In the data rows, the value 128 means zero.
Here are some points:
[129 121 148 165  98  94 133 198 172 136 114 140]
[116  78 123 106 202 239  88 142  34 144 142  67]
[121 146 161 160 104  86 162 174 177 116 130 164]
[135 142 107 110 125 123 138  61 126 129 130 136]
[136 152 137 117  88  93 166 150 134 145 118 127]
[118 143 106 115 114  94 169  66 107 119 118 126]
[121 139 109 126 122  94 135  74 134 114 126 138]
[152 111 106 116 164 192  77 155 106 133 116 101]
[124 119 135 117  92 129 144 103 125 101 128 129]
[111  93 157 112 143 156 137 155  87 128 133 116]
[151 142 145 160 161 153 102 141 166 108 141 144]
[ 97 116 149 127 135 136 164 151  78 117 136 109]
[159 136 111 133 174 119  47  45 168 137 133 133]
[129 131 168 136 107 145 163 246 118 107 135 130]
[146 143 181 147 134 103 100 185 151 121 145 140]
[121 117 141 145 100 100 140 166 149 134 109 133]
[118 148 129 128 132 124 144 136 114 130 144 127]
12 more points follow, each with its number after it:
[131 154 117 112  63  89 219 132 119  98 107 143] 0
[130 148 128 136 132 120 170  66 139  99 135 156] 1
[107 127 104  88  85 136 189 142  66 143 109 109] 2
[ 87  87 117  81 121 155 173  79  57 135 130 114] 3
[127 141 119 147  92  94 128 150 189 129 126 148] 4
[133 116  74  80 162 141  93  31  82 176 136 111] 5
[132 139 126 122 115 129 141 118 133 120 121 133] 6
[144 179 125 143  55  47 183 109 192 105 110 163] 7
[127  97 110 123 181 163  71  93 116 127 121 118] 8
[137 101 131 131 186 149  59  93 132 138 134 123] 9
[126 128 115  89 104 131 167 117  81 105 114 111] 10
[128 114 117 118 129 121 126 124 130 136 135 129] 11
Which three of these numbered points are nearest to each point below, ignoring the 3 directions in which the first points spread most? Their numbers follow each, nearest first.
[135 131 137 114 120 121 140 119 121 125 117 134] > 6 10 7
[139 140 147 148 155 160 134 130 144 107 145 144] > 1 6 7
[142 149 114 130  98 126 128 197 145 141 117 125] > 2 4 7
[100  84 165 141 171 170  97 181 112 134 121 112] > 9 8 3
[138 136 133 122 115 125 133 113 127 135 133 125] > 6 11 7
[138 111 118 133 131 141  64  85 155 122 129 120] > 4 8 3
[112 141 158 155 105 139 177 164 132 106 151 144] > 1 6 7
[162 161  87 140  97 104  79 166 188 148 105 126] > 2 4 7
[110 108 100 109 144 103 146  30  89 121 120 131] > 9 8 3
